One hidden turn or mirror swaps the rows below in pairs. Which row is each named row swapped with?
The rows were stretched afterwards, more along some directions than others.
z364:  -3  -6 -12  16  -9  -8  -5   8  21   5   2   0   2  -6  19   4   6   5  -9  10  -2  -3   2   8 -12   3   0 -11   8  12   2  11  15
z126:  -4   3   3  -7 -19  15   0  -4   3  -7   0  24 -12 -15 -24  14 -10  -9   7  12   0  -3   2   4 -11   2  -8   9  10  -1 -11  -9  -8
z452: -10 -17 -11  14 -11  -1   5  -5  10  19 -13  11  -4  -3   1  -1  -5  -3  -2   9   3  -1  -4   2  -2   3  17  -5   3   7 -13  -2   9
z282: -13  -4   6  -3 -14  -5 -10   1   2   0   4  -4   5 -10  -8  -5  -9  -5   1  11  -6   7  -3   5   4 -13  -5  12   8  -3   7   0  11
z905:  -1 -10   6  -5 -15   7   2  -3   4   4  -2  -2   8 -11  -5 -16 -10  -1  11   5   4  12   0   4  -5  14   0  -4  10  -9  -1  -3  12
z908:  -4   4   4   1  -7   6  -9   0   0   1   4   7   8  -1   0   2 -17   9  -2   1   5  -9   0  18  -5 -20  -2  12  15  -3   5   3   5
z516:  -3   5   3   3 -10   6  -6   3   1   1   4   0   7  -3   1  -1 -10  12   2   8   7  -7   1  20  -8 -22  -7   6  17  -5  11   9   5
z651: -12 -20   2   3   1   2  -8  -5   6   8  -6  12   5   0  -8  -7   9 -15   2  -4  -6   7  -5  -7  -3  -5  14   5  -8  -4 -13  -2  14
z862: -10   4  15  -5  -5   8  -8 -16   6   6  -5  14  -3   1 -15  -1  -9  -1  -5  -2   4  -8  -6   6   4 -20  -5   4  -5  -5   7   2  -9
z619:   4  -3   4   9   1   1 -16   7  17 -10  12  17   0   2  -7  13  -2   3  -2   2  15  -6 -15   6  -2 -11  -2  -6   0   4  -5  12  -2
z526:  -3 -12  -5  -3  -5   8  -3   4  -2  -9  -1   8   5   5   7  15   6  15 -18  10  -7   5  -2  -4   7   3   7   0  14   8  -2  12   0
z374:   3 -11  13  -8  -2   7  12  -3   2  -7   7  11  -3  -1  -5  -1 -17 -17 -17   9   7 -11  -6   2   2   7 -10  -1   4   3 -10  -7   3
z226:   1  -7   2   4  -7   4 -17   6   5   2  -3   2   6   9   5   3 -15   9  -5   1   6  -5  -5  13  -3 -20   0   8  17  -1   3   8  10
z40:   3  -2  -1  -6 -13   8  -3  -7  -1 -12   4  20  -6 -10 -21  17  -8  -9   9  11  -5  -1   2   3  -8  10   1  12   4  -9 -15 -13  -6
z160: -10  -1 -14   1 -10  10   3   1  12  14 -11   4   8 -13  10   5  -4  -6  -7  22   9   6   3   3  -7  14  -3  -1   6   0  -4   4   1
z815:  -4   1   0   0 -13  -3  -6  -1  -4  -2  -1   2   3   5  -4  -3 -12  13   7   5   6  -5   7  13  -7 -24   0  13  14  -9   7   4   3
z924:   1  -2   3   5   5 -15   3  19  11 -14   1   4  -4  10  -6   2 -14  -7 -10  -5  -7   3 -10  -4  -1   1  -6   5   1 -11   3   6  -4
z384: -13  -4 -11  10   3  13   0  -4  18   3  -4   6  -4  -9 -13  11   4   1   2  -2 -10  12 -11  -4   6  -5 -12  -4 -12  -1   2   1  -7
z447:  -5 -12  -6  -7   3  -2   8  13  11   3  -1  10   6  13   5 -15   6  -4  -8  -8   3   5 -13 -12   7 -14   5  -1  -9  -2  -3  10   0
z43:   7  -4   3   2   8  -7   4  20   4 -15   1   8  -4   8   0   2  -8  -2 -12  -2  -6   3  -8  -6  -4  -2  -9   2  -1 -12  -4   8  -5
z164:   4 -11   4   0  10   4  -1   1  -5  -3 -11   7  -7  13   6  11  -6   4  -3  -7   3   5   2  -3 -15  -8  -5   3  15  -1 -16   0   2
z840:  -5 -13 -11  -7   1   0  -8   2   4  -1  -1   6  12   6  -1  11  -7  -1  -7   1 -12   8  -1  -1  -4   6  16   3  -2  -2   0   1   8
z996:   2 -14   2  10 -14   2 -18   8  22  -2   8  13   8   2  -4  14  -4   4  -6   7  14  -8 -13   6   6 -16   0  -7   8   9  -6  11   8
z153:  -5  -4 -12  23 -12   1  -5  13  11  -2   1  12  -2 -14  -3   3   0  -3  -6  14  -7 -10  -5   2   1   8   8  -8   0  14   5   1   4
z49: -12   7  -5  21   5   2 -19   9  11   1   1  17 -12  -4  -1  24   8   7  -2   8 -11   8  -7  10 -14  -2   5   0   6  15 -10   0  -1
z335: -23  -7   7  -1  -1  17  -6   6  -8   6  -8  22   5  -3   8  -4  -4  -9 -17  14   3 -19  -5   4  -6 -13   3   6   8   9  -2   6  12
z532:  -8   0  -3  20  -1  -7  -8   7   7 -11   2  15   8 -10   5  -5   7   5   0   9 -11  -3  -8  -5   3   0  10   1  -8 -10   5   5   5
z191: -12   1  -2  22   1  -4  17   2  13  22  -1   6  -7  -6  -5  14   4  -2   6   3   7  12  -4   7 -14   1  15   0   5  -6  -9  12   5
z806:  -5 -13  -9  21   0   7 -15  12  29  10 -10   2  10   3  -1   4   6  -5   4  -9 -10   4  -7 -11   5   1  -4  -9  12   9   1   0   9
z607:   9 -12  13   4 -12   7 -13   1  18  -7  14  14   3   0 -11  14  -6   3   0  -2  15  -7 -14   8   6 -19  -6  -4  12   3 -10  10   7
z396:   2 -10   3   1  -7  10   0 -11  10   4  -6   4  -6   1 -11  14   6 -12   5  13  -2  12   3   3  -6   2  -7  -2   4   6 -16  -6   0
z458:  -2  -8  -8   7   7   7   0  -3  -7   1  -4   9   2   0  -1  20  -1   9   4   0   4  14   7  -1 -10   5  13  13 -10 -14 -20   3   4
z332:   0   0  -4  -1 -15  12   0   1   0  -9   4  21  -9 -16 -18  14  -6 -11   4  18  -3  -7   0   5  -8   5  -3   5   7  -4 -17 -12  -5
z800:   1 -12   5  -8  -1   4  -8  -5  20  11  -6   8   2   9  -6  15   4  -1  -8   4  20  -4   5   7  -6  -7  -7  -2  -5  -6  -8   9  -1
z527: -11   2 -18   2  -5  12   3   4   7  13  -7   5   2 -17  10   6   2  -5  -8  20   6   9  -4   2  -4   9  -4  -5   4  -1   0   9   2
z752: -18 -14  -7   7 -28  10  -4   0  12  -1  -9  18   1 -14  -8  -2  -2  -6   3  18  -2   4   0   2   0  -4  10   0  10   7  -5  -5  10
z36:  -9  -2  -3  16  -4  -2  20   6   8  19  -2   6  -5  -1  -3   2   0  -3   3  -4  10  13  -4   4 -10  -2  18   1   7  -7  -9  11   7
z793:  -8  -8 -10   4 -20   2  -4   5  15  -7  -8  26   1 -13  -2   2  -2  -3   1   5  -3  -3  -5  -7   1   1  -9 -11  11  13 -11   0  -2
z445:   8 -12  10   9  -9   1 -19   2  23  -5   8   9   4   3  -9   7  -3   5  -3   1  15  -9 -14   8   1 -13  -8  -8   8   4  -1   9   2
z449:   6 -12   4  -7 -15  -6  -5 -10   6 -10   7   5   2  -6 -11  -2 -19  -1   1  -5  -7   2  -5   1   3  -3  -6   4  -5  -1  -1  -2   7
z834: -12  -7 -12  24  -5  15  -5   1  20  13  -1   7   0 -16 -18  16   0  -4   8  -7  -1   0  -4   3   6 -14   6   0  11   0  -9  -5   5
z991:  -7 -12   8  -1   0   0 -19  -9  12   3 -17   6  -4 -10  -9   2  -9  -6  -3   6  -3   4 -11   1  -7   2  -7   7  -2  -6   1   5   6
z972:  -2   4   5   4   9 -13   2  23   2 -12   3  12 -16  12  -4   7  -9   3 -11   1  -5   5  -7  -1 -14  -8  -5   5  -5  -7  -3  15  -5
z369:  -5 -11  16  -1   2  19  -5   7   0   8  -3  15   3  -2  -7   6  -5   2   1  -9   7  -7   0   2 -15 -23  -9   1  16  -2  -9   6  19
z353:  -9   2 -10  -3   1  15  -7  -3  11  -8  -8  17   2  -9  -3   3 -13  -2  -5   4  -7  14  -2   5  -4  20  -7   6   1   0  -3  -9  -6
z851:   4  -9  -5  11  -4  -5   4  -6   6  11  -6  16  12  10  -5   3   3  -6  10  12 -10   2   8   8 -17  -2  11 -10   7  11  -3 -18  13
z857:   3  -1   4   5   4 -13   0  22   7 -10   0  11 -14  11  -4   4 -12  -3 -11   2 -10   6  -9   0  -9  -1  -5   3  -7  -7   3   7   1
z774:  -9   2 -19  -2  -9  12  -1   7  14  14 -11   8   4 -10   5   3  -2  -9  -3  19   5  11  -1   3  -8  11  -7  -5   4   3  -1   5  -1
z448:  -9   0  -4  17   3  -5  16   8   6  20  -2   7  -2   4   2   9   2   1   3  -2   9  14  -4   7 -15  -6  21  -3   6  -5 -12  14  10
z42: -14   7   5  20   1   3 -21  13  14  -1  -1  13 -17  -4  -4  19   3   8  -7   7  -5   5  -9  10 -14 -13  -7  -2  17  14  -4   5   0
z460:  -1  -7   5  -1  -9   5  -9   0  -1   6   0   2   3   4  -1  -4 -13   9  -2   1  13  -8   1  17  -9 -30  -7   6   9  -5   2   9   7
z603: -11  -2  -8  -5  -5  10   2   1   2  -1  -5   6  11 -10   7  -4 -14 -20  -4   2   2  -1   5   2  -9  15  -6   8  14   3  -7  -5   2
z170:  -7  -8  -6  20  -1  -2  13   5   8  21  -6   1   0  -4   0   8   5   1   5  -2   8  14  -4   0 -11  -1  21   2   8  -9 -12  15   8
z486:   3  -4 -16  -6  -7   4  10   4  -8  10  -3   6  10  -8   3  -8  -8   9   1   9   2   5  10  10  -6   1  -1  -2  -8  -3   0   3   9
z682:   2  -7   3  -2   3  10 -11   8   8   4  -2   5  18   4  -1   2  -9   7 -12   6   8  -3   1  11  -6  -7  -3  -7  19  -5   5  -2  18
z289:  -1   0   4  -1  -9   2 -10  -1   1   1   2  -2   9   0   1  -3  -7  13   5   4   9  -7   5  17  -7 -20  -5   8  15  -9   9   9   6
z948:  -2  -1   4  -3 -15  11  -1  -7   4 -10   2  25  -7 -14 -19  15 -12 -11   4  12   0  -6  -1   2  -8   5  -3   9   1  -3 -18 -10  -8
z428:   0  -3  10  -2 -13   7 -12   3   0   0   2   7   6   4   1  -4  -7  12  -2   7   7 -13   0  15  -7 -31  -4   3  21  -3   8   5  12
z702:  -8  -3   2  -4 -10  13  -1  -3   5  -7   2  25  -8 -14 -22  18  -9 -12   1  12  -2  -6  -3   3 -10   5   0  12   4  -5 -16  -8  -7
z775:   7 -14   3   6  -3  12 -19  -1  22  -1   6   7   1   0 -13  21  -5   2   1  -6  13   0 -14   3   6  -9  -6   0   6   3 -10   7   0
z402:  -7 -18   1  12   2  -1  -4   1  20   3  -5   6   0 -15 -12  11 -13 -18  -8   1   2  -6  -9  -5  -3   0 -12   3  -1   1   3   1   9
z152:  -8  -6  -6  14  -1  12  -7  19   9  -4  -8   7 -17 -10   5   7  -5   2  -6   6  -1   4  -3   2 -16   9  -8  -6   8   4  -9   4   1
z317:  -3  -6  -1  -4 -13   3  -4   7  -2 -12   4  15  -3  14   7  -4  -7  13 -15   7   3   0  -7  11  -4 -26   6   2   1  -1   3  16   7
z661: -16   0 -16   0  -9  15   7   2  11  19 -10   3   8 -11   7   4   0  -6  -9  24   4  11  -2   2  -2   9   0  -4  10   3   1   5   1
z248:  -4  -1  -3  15  -3  -5  16   5  10  21   0   5  -6   0  -4   9   2  -2   7   1   4  19  -2   6 -13   3  17   0   0  -6  -8  10  10
z383: -10 -11  -7   2  -8  15  -2  -8  13   6  -6  20   6  -2 -12  10   2  -6   4   2  -4   4  -7  -9  17   7  -2   0  -2  11 -15  -6  -7
z993: -11 -14   9   1   1   4 -10  -3   5   6  -6   2  15   5  -5  -2   0  -4  -3  12   1  -2  -1  10 -18   2  14   4   5  -7   9  -2  21
z837:  -8  -1 -17  -3  -8  18   7   3   8  15 -10   7   6  -9   7   3  -1  -9  -8  19   9  13  -3   2  -7  12  -6  -4   5   0  -6   6  -1
z232:   0  -8  -7   4 -12  -3  -7  -6  25  -9   7   9   2  -1  -9   3  -5  10   1  -9   2  10 -13   2  11   3   4   8  -6  -9   2  13  -3
z763:   8 -15   5   6  -8   3 -23   6  18  -6   6   8   5   5 -12  17  -8   4   0   4  13  -2 -15   9   1 -10   0  -3   4   3  -5  10   5
z244: -17  -6  -6   5  -6  -1  -6   3   9  12   1  -6  16  -9  -6  -1  -5  -4   2   1  -7   9  -6   6   4 -13  10  16   9  -8   6   6  11
z824:   4  -5   0   3   4 -10   4  23   7 -11  -2  13  -9  15  -3  -1 -12  -3 -14  -3  -5   5 -10  -3  -4  -3  -4   0  -5  -8  -3   6  -4
z416:  -4  -4  -2  -2 -18  13   0  -2   6  -9   0  26 -10 -15 -22  11  -8 -12   5  10  -2  -4  -5   0  -8   2  -5  10   2  -6 -16  -7  -8
z212:  -9  -6   6  -1  -9  -5 -14   1   7   5   2  -4   5  -3 -11  -4  -8  -6   8   3  -2  13  -3   8  -3 -13  -3  11   8  -4  -1  -1  11
z621:  -4   1 -22   2  -6  11   3   4   9  13  -9   6   2  -8   3   5  -4  -5  -4  17   8  13  -4   4  -6  12  -1  -2   1  -3  -3   3   0
z833:   1 -17  11  11  -3  -9  -5  -3  21  -6   2   5   4  -6  -5  -4   1 -14   8  -8   1  -3 -13 -12   5   0   1  -2  12  -3  -6   1   7
z509: -15  -3 -25  17  -8  -3   9   0  24  -2  -1  13  -9  -1 -12   9   4   2   4   0  -8  16  -6  -6   9  -7  15   6   1  -4 -12   5 -10
z392: -11  -2   6  -6   1   4   3   0   2 -10   2  14   0   7  -6   1 -14   3 -18   7   8   5  -9   4  -6  -8  13  11  13  -9  -1   9   6
z241: -16  -3  -4   9   6  11  -4   0  10   4 -14  11 -11  -4  -1   7   9   6 -12  -4 -12  11  -5 -10   3  -4 -13  -1   5   4  -3   3  -4
z266:   0  -7   8   4   0   7 -14  -5   0  -5  -4   4   7   4 -13  -2 -11 -16   3  12   4 -13 -11   8   0  -7   7   3  -3  -3   4 -12   3
z977:   9 -23   2 -16 -19  19 -16  -5   1  -4   4  18  10  -1  -8   3  -8  -4 -13  16   7  -3 -13   4   7  -5   0   3  -1  -3  -3   2  15
z597: -15 -10 -13   1  -1   2  -2   0   2   1   2   9  10 -17   7  -5   5   4  -3  -3 -12   3 -10  -4  11  -3  13  10  -8  -8   1  19   2
z41:   6 -11   7   6  -5   6 -23   4  14  -9   7  12   0   4 -10  15  -4   7  -2   1  13  -6 -15   5   3 -17  -3  -5   2   5  -5  12   0
z259: -12   1  -5  18  -3 -13  13   8  11  19   0  -1  -3   1  -1   1   5   0   8   2   3  16  -3   2 -12  -2  18   2   2  -7  -3  18   6
z570:  -8   2   0  14   3   8 -12  15  13  -3   4  16  -4   1  -4  28   7  11 -14   8  -6   3 -11   7  -5 -14   0  -3  15  12  -6   8   1
z515:  -7  -5  -8  11  -6  -9   7   3  15   6  -8   0  -9 -12 -12   8  -3   0   7  -4 -13  15   2  -1   3  -7  -8   3   2  -3  -4   1   5
z168:  -3  -3 -20   8 -14  25  -3  -9   9   8   1  19  -6 -17  -5  16   6   6   0   6  -4   3  -6   7   6  -4  -4   5   0   0  -7   1  -4
z640: -17   4  -8   8  -7   4  11   1  20   4   8   4   6 -23   4  11   9   7  -6   5  -7  -1   1   0   1   3  -2  -4  15  -2  12  13   4
z82:  -8   0 -17   0  -6  17   3   0   5  18  -8   1   4 -18   3   8  -5  -8  -5  19   9  11  -3   4  -4  16  -3  -2   7  -3  -7   3   3
z237:   1   3  -1  -1 -18  10   4  -2   0 -12   7  25 -13 -12 -24  12  -8 -11   7  13   0  -6  -2   6  -8  -2  -3   8   3  -6 -14 -11  -6
z30: -13  11   0  26  -3   5 -12  10  17   7   3  16 -18  -8 -12  21   8   6   1   9  -8  12 -11   9 -12 -10  -4  -3  16  15  -2   5  -1
z325:  -2  -4   6  13  10  -6 -10   8  10   3  -5   4   4   9   0   7  -5 -12  -9   4  -9   9  -8   8 -12  10  16  -5   8  10   0  -4  18
z166:  -6 -10   1  -3  -7  -7 -16  12   3   4  -1   2   0   3 -11  -2 -10  -7   2   9  -4  13  -3   9 -11 -17  -3  13   2  -6   1   3  14
z275: -13   5   6   9  -1  12  12   2   4  -3   0  16 -17   4 -10  10   4   5  -7 -11  -3  -4  -7  -7  -1 -13   5  10  16   6  -5  -1 -14
z577:   6  -3   2  -1   1  14   3 -12   8   6  -5   5   1  -6 -13  20   1   9   9   8  20  -1   3  11  -7  -1 -12  -1   3 -10 -10  -3  -3
z537:   2  -7   7   0   7 -15  -1  17   3  -9  -2   7  -3  17  -5   1 -17  -9 -13   6  -5   4  -9   1  -9   0  -1   4  -5 -10   1   4   2

z532 pairs with -> z458
z241 pairs with -> z651
z232 pairs with -> z317
z526 pairs with -> z597
z908 pairs with -> z996
z275 pairs with -> z447
z42 pairs with -> z212
z282 pairs with -> z49
z30 pairs with -> z166
z570 pairs with -> z244

